Rows are one point carried round by a steady rotation, each followed by how many ticks it has turned.
The counts run from 0 to 308.
[ -7   3  10   0  16   2   6  -4 -12 -12 -15   6 -21   5  -2  -9 -28  18
   0  -3 -16   3  -5  -5 -11  -1   8  12 -23  -7   4   5  12  12  -3   1
   0   2   5 -21   4   7  -7   1  -1  18  -6 -15 -24 -20   6 -24  11  -6
 -25   3  14  -5  -2   5  15   4  -5  -8   4 -21   2   3  21  -8]
224
[ -5  -9  -4 -17   2  -8  -8 -16  -8  -5 -18   1  14   7 -13  -4 -17  17
  -2 -12  -7  -1  16   4 -11   7   0  -8 -14 -17 -13 -17  15  17  -8 -21
   6  15  -3  -5  -2   6  -7   2   2  13  -4  -9 -20 -18  -1  -9  15 -11
  -1   3   8 -20   1  17  -9   2 -20 -11 -14 -19   5  -8  15  -6]
216
[-12 -20 -17 -13   3 -21  -6 -32  19  -4 -11  -1  22  12 -13  -6  -4  18
 -14  11   4  -1   7   3  -2  19  -7   2 -12  -9  -9 -13   4  18  16   3
  -2  -3  11   4  -4   3  20  -4  15   5  -3 -14  -1 -11  -6 -21  -7   5
   2  -3  -5 -13  -6  21  -5  -7  -7   9   4  12  -7   5   5 -21]
19
[  4  -6   5 -13   6   1  -9  -7 -10   3 -11   6   1   8  -1 -10 -12   9
   8  -8 -12  -4  27 -11  -4  -5  12  10  -9  -2 -12  -9  14  16 -13 -10
   0  29   8 -20  -6   7 -13 -10  -4  25  -9   0 -16  -3  -7 -11   9  -6
  -4   4  23 -22  -5   2   0   3 -24  -7  -6 -14   7 -13  24  -7]
227
[  7  -1   9   6  17  12  -3  -2 -17 -17 -17  16 -28   6  -9 -17  -5   3
   5 -11 -11  -9  -5  -9  -6  14   8  -7  -8 -25  13   4  -3  14 -10  -5
  -1  -1  -5   0   2 -18  -2  -3  11   1   1 -18  -8 -22  13 -13   0  -4
 -25   5  -6   8  -6  -1   4  -3 -20 -25  -3 -10  -6   5   3 -11]
55
[-17 -25  -9  -7  16 -11 -21 -21  13   2  -3  -4  19   1  -9   9  -3   4
 -11  10   6  -4  18  -6  10   7   5  23  -3   0 -31 -17  10  -8   1  17
   6 -16   7  -7  -4  -8   1  -4  -5  10   8  -3  13   7   4  -8 -12  11
  12  -9  -6 -22   0 -10  -4   1   5   3  -8  18 -11   1  -5 -13]
11
[ -3  -1  11   7  28  18   7   8 -19 -18  -6  19 -23   8 -10 -15 -13   0
  12 -17 -15 -12  -1  -9 -11   7   9  -2 -16 -19   3  -2   7   2  -3   0
  -2 -14 -10   0  -4 -19  -4   8   4   4   1 -13 -11  -7  20 -15  -2  -3
 -27   3  -3  10 -11 -13   9  -2 -15 -23  -2  -5 -14  -4   6  -7]
50
[  1 -23  -7  -5   1   1  -6 -30   9   8  -1   5  21  17 -19  -7   6  11
   4  -8  -4  16  12   7   1  17 -10  -7   1 -12 -12 -29  11   9  17  -6
  17   0  -9  16 -22  -5   5   4   3  -7 -17  -8   3  -7   6   1   7   8
   3   5   8 -14 -14  13   1   1   3   3 -10   8  -6  16 -18 -11]
193
[-17  -9  -1  -7  17  15   5   9 -16   4   6  12   8  18 -18 -15 -10   2
  14 -22 -12 -13  26  -9  -9  -1   1   5 -15  -1 -18 -16  20   0   9  -4
  -3  -2  -8   7 -12 -10  -3   9  -5   4  -2   7  -6  11   5 -16  -1   1
 -14   2   8  -5 -15 -14   2   1 -25 -15   0   1 -17 -14  20  -8]
40
[ -7  -8   1   5  19  13  11  -6 -12  -3   8  12  -3  14 -18 -10 -12   9
   3 -15 -13  11  -1   6 -13   8  -6   1 -13 -11   6 -13  18  -1  25   5
   8 -17 -13  11 -15 -18   6  15   5 -10  -5 -14  -3 -13  22 -18   7  12
 -16   2   4  -4  -5   6   5  -4   7  -8  -3  -6 -22  20  -5  -8]
288
[ 20 -12   2  -2   5   5 -21 -21  -2  -1 -20  16  -8   3  -4 -11  16  -4
  -4   9   5 -10  13 -16  12  14  10  10   8 -17   1   6 -12  24 -24  -2
   2  17  13  -4   4 -10   3 -25  12  10  -1 -10   7  -5  -5  -2 -11   4
   5   3  -8  -4  -3  -5  -7  -2 -31 -14 -10   1  -4   8  -3 -16]
158
[  3  -8   8  -4  20  19  -8   3 -20  -3  -6  12  -5   9 -16 -14  -4 -10
  13 -22  -8 -18  21 -14  -5   3  13  -2  -3 -15 -13 -10   9   2 -15 -14
   2  10  -8   2  -6 -17 -12  -1  -4   8   1   1  -5   6   7  -3  -3  -3
  -6   4   2  -4  -6 -19  -6   2 -33 -27 -14  -4 -10 -12  10  -2]
52
[  7 -15  -5 -15  10   5 -14 -19 -10  -3  -9   6   8  13 -17  -3 -13   1
   7 -15  -8  -1  16   1  -6  10   8 -13   0 -23  -9 -19  18  13 -15 -20
  11  12  -8  -2  -9 -18  -7   4   2   8  -1 -10  -8 -18   4  -4  17  -7
   3   0   8 -12   6  13  -6   1 -19 -19 -27 -17   3  -7   1  -8]
303
[-21 -12  -6 -19  10  -8  -2  -5  -6   3  -4  -2  26   9 -14  -2 -19  16
   0 -13  -7  -8  25   2 -13  -1   0   3 -22  -4 -28 -22  22   6   4 -10
  -6   5   1  -1  -4   6  -5   7  -3  14  -1   1 -12   5  -1 -18   5  -1
   0  -4   7 -20  -3   9 -10   1 -19  -6  -8  -8 -10 -17  25  -5]
122
[  9  -1   9  11  12   4  -8  -7 -16  -8 -18  19 -33  -2  -2  -3 -11   4
  -8   8  -6   5  -8  -5   3   3  10  15  -5 -15  19  20 -10  13 -17   3
   8  -2   3 -16  10  -3  -6 -10  10   4   2 -16  -5 -14  12 -12  -3   4
  -9   1  -9   4   2  -8   4  11 -13 -20  -8 -15  -9  31   5  -8]
67
[-12  -5   0  -3  11  -4  -2 -14  -7 -16 -17   4  -2   3 -10   0 -27  21
  -4  -9 -12   5 -10   8 -11  12  -2  -8 -25 -22   1  -7  14   9   1  -8
   8 -16  -6  -9   0  -3  -1  14   7   7   0 -22 -20 -23  12 -20  12  -8
 -15  -2   2  -8   0  19  -1  -3   3 -14  -9 -17   3   5  11  -6]
212
[-22 -10 -13  -9   9 -13  12  -9   8  -8  -4   6   6  14 -13  -8 -16  20
 -11   3  -6   4   1   3  -9  10 -14   8 -24  -3   1  -6   9  13  26   8
  -7 -21   2   2  -2   3  23   9  12  -2  -4 -17  -9  -9   2 -31  -1   3
 -15  -4  -1  -2  -8  13   6  -9   0   6   9   6 -14   9  14 -18]
26
[-18 -13  -3   0  12   7   4   3 -10  16  11  13  15  12 -19   1  -4   7
  -1  -6  -9   7  23   6  -4   0  -9  22 -11   5 -11 -14  14  -5  23  11
   7 -16  -1  11 -11  -6   5  12  -2  -9  -3   7   8  13  12 -17  -7  19
   7  -4  -5 -12  -5  -9  -1   8  -5  -2  -3   5 -33  20   8  -7]
278
[  3  -9   3 -10  12  13  -2  -4 -14  -1  -5  15   3  17 -19 -21   1  -3
  15 -24 -11 -13  29 -11  -6   9   5 -11  -4 -17  -9 -17  10  13  -3 -20
   0  19  -7  12 -12 -12  -1  -3   4   3  -6   2  -6  -2   4  -4   3  -5
 -10   5   7  -2 -13  -4  -4  -1 -35 -20  -5  -3  -4 -17  10  -9]
47
[ 17 -13  -8  -2  -5  -5 -13 -24   5   8 -12  16   1   9  -8  -8  12   7
 -15  19   5   8  11  -3  14  10  -6  15  10  -7   9   6 -14  28  -2   3
  10  12  13  -3  -1   1  12 -21  12   2  -8 -11  11  -4  -3 -10 -12  12
  11   1  -9  -8  -4   1  -9   8 -20   1  -5   4 -11  37  -2 -18]
170
[  7 -23  -3   2  -4  -1 -15 -34  15   8  -3   4  15  13  -5  -5  13   6
  -2   4   0  17  13   1  12  18   0   8   8  -6 -16 -21   3  12   7   6
  16   8   6   2 -20  -2   1 -11   1   3 -18  -6  12  -3   1   6   4  12
  11   6  10 -21 -17   6   3   6   5   9  -7   8   0  23 -19 -15]
94
[-10  -5  -2   5   6  -1  12  -8  -2   5   3  14   3   9 -15  -9  -1  18
  -8   2  -4  17  -3   8  -4   9 -20  15 -12  -5   9  -2   4  11  31  12
   4 -18   1  13  -5  -2  18   6  11 -13  -5 -12   4  -6  10 -24  -2  18
  -6  -2  -4  -3 -12   9   2  -1   2   4   6  -1 -28  36   5 -15]
276
[ 11  -6   5  -8  10  12  -3  -8 -13  -3  -4  13   1   9  -3 -23   1   0
  15 -16 -13 -17  23 -20  -8   5  13   1  -3 -11 -14  -9   8  15  -9 -11
  -8  27   4  -2  -9  -6  -8 -16  -1  17 -12   3  -8   1  -3  -7   5  -2
 -11   5  19 -13 -14  -5  -2  -4 -33 -12   2  -5   1 -21  13  -9]
140
[-10  -9  -4   4  11   6  13  -7  -9   1   5  15  -1  14 -14  -9  -7  16
  -2  -8 -12  14   1   8 -10   9 -14   6 -13  -5   8  -8  12   6  31   9
   4 -16  -8  16 -13  -7  14  11   7 -14  -8 -11   2  -7  18 -24   4  13
 -14   1   0  -1  -9   8   6  -3   5   1   4  -3 -26  27  -4 -12]
282
[-12 -13  -3  -1  13  -6  -2 -19   1 -20 -13   1   3   7 -15  -2 -21  19
  -4 -10  -5  12 -11   9 -12  18  -2 -13 -20 -24   0 -16  15   6   9 -10
  13 -16 -11   3  -8  -8   2  17   7   1  -3 -20 -12 -24  16 -12  10  -7
 -16  -2  -2  -7  -1  20   3  -2   7 -12 -10  -8  -2   9  -3  -9]
206
[  5 -15  -4  -9   8   6  -3 -22  -6   0   2  12  12  17 -22 -10   0   6
  12 -21 -10   6  11   6  -9  16  -7 -15  -2 -20  -2 -24  16  12  10 -16
  10   9 -13  16 -19 -19   7   5   6  -6  -6 -12  -4 -17  10  -6  15   6
  -4   4  11  -9  -4  17  -3  -5 -12 -11 -13 -10  -7   5  -6 -10]
292
[-21  -8   3   0  24  12  13  12 -14  -3   5  13  -5  14 -14 -17 -19   5
   7 -18 -16 -10  14  -7 -14  -2   2   8 -26   0  -7 -12  16  -2  15   3
  -5 -18 -10   1 -13 -10   2  13  -1   5  -3  -1 -11   5  14 -23  -1   3
 -26   2   5   3 -13 -13   9  -2 -13 -12   6   5 -18  -9  18  -8]
39
[ 19  -4   8   2   8   7 -12 -14 -14 -11 -19  19 -21   5 -10 -14   4   2
  -4  -4  -6  -4  -1  -8   0  15   7  -4   0 -30  15   6  -8  22 -20 -13
   3  15  -1   0   3  -8  -2 -11  15   6  -1 -18  -8 -20   5  -8  -1  -4
 -12   5  -6   3  -2   3  -5   0 -27 -24 -10 -14  -4  10   4  -9]
60
[ -1 -12 -10  -2  -2  -3   7 -17  -1   8  -3  11  15  14 -17 -12   6  19
  -8   4  -2  13   8   7  -1  14 -21   8  -5  -8   8  -8   0  21  26   4
   5  -1   2  18  -9   4  22  -4  15 -12  -9 -10   5  -6   4 -20  -4  17
   2   4  -3  -8 -12  16  -5  -1  -9   6   1  -1 -23  28   3 -18]
275
[ 18  -4   9  -2   9  10  -8 -13 -14 -13 -16  18 -15   7 -14 -22   1   3
   6 -16  -9 -11   3 -11  -2  16   6 -13  -1 -29   7  -2  -3  19 -14 -15
   0  15  -4   5  -4 -14  -1  -8  12   4  -2 -15 -11 -17   9  -6   5  -6
 -15   6  -2   5  -9   3   0  -2 -29 -23  -7 -10  -2  -2   2 -14]
54
[ -5   1   1  -5   9  -2  11 -10  -8 -10 -10  11  -4  13  -7 -19 -17  22
   3 -10 -13  -3   2  -4 -17  10  -3  -1 -20 -12   2  -6  12  21   9  -9
  -7   6   3  -2  -5   6   8  -4  10  12  -9 -14 -22 -16   1 -25  10  -5
 -24   8  15  -6 -14  17   5  -6 -16  -2  10 -12  -1  -7  20 -14]
130
[  7 -16  -4   1   0  -6 -14 -29  11  -2 -19   8   5   2  -5 -12  20   4
 -13  17   8  -7  11 -13  17  23  -2  12   7 -16  -7  -1 -16  19  -7   4
   0   6  17   4   1  -6   8 -22  14   3  -1  -9  12  -1  -4  -7 -18   7
   6   2 -15 -10 -10  -3  -9  -1 -16  -1   0  16 -11  14  -4 -20]
257
[-15 -20 -11 -12   2 -15  -8 -31  11  -8 -13  -3  25  10 -13  -2  -5  21
 -11  -1   0   2   3   9  -5  21 -10 -10 -15 -19 -15 -22  10  16  12  -5
   6  -6   0   5  -8   3  10   6   7   3  -4 -16  -6 -15   2 -14   4  -2
  -2  -1  -2 -17  -8  27  -8  -5   2   2  -5   0  -2   2   1 -15]
112
[-34 -18 -11  -9  20 -10  -1  -5   6   0   0   0  18  12 -13   4 -16  13
 -10   6  -1  -6  17   2  -5   0  -3  23 -22   7 -23 -15  15  -7  14  14
   1 -22   6  -2  -1  -3   6  11  -1   7   5  -4   0  12   5 -23 -10   7
   0  -6  -4 -13   2  -8   2   1   0   2   0  12 -18   0  17 -12]
22
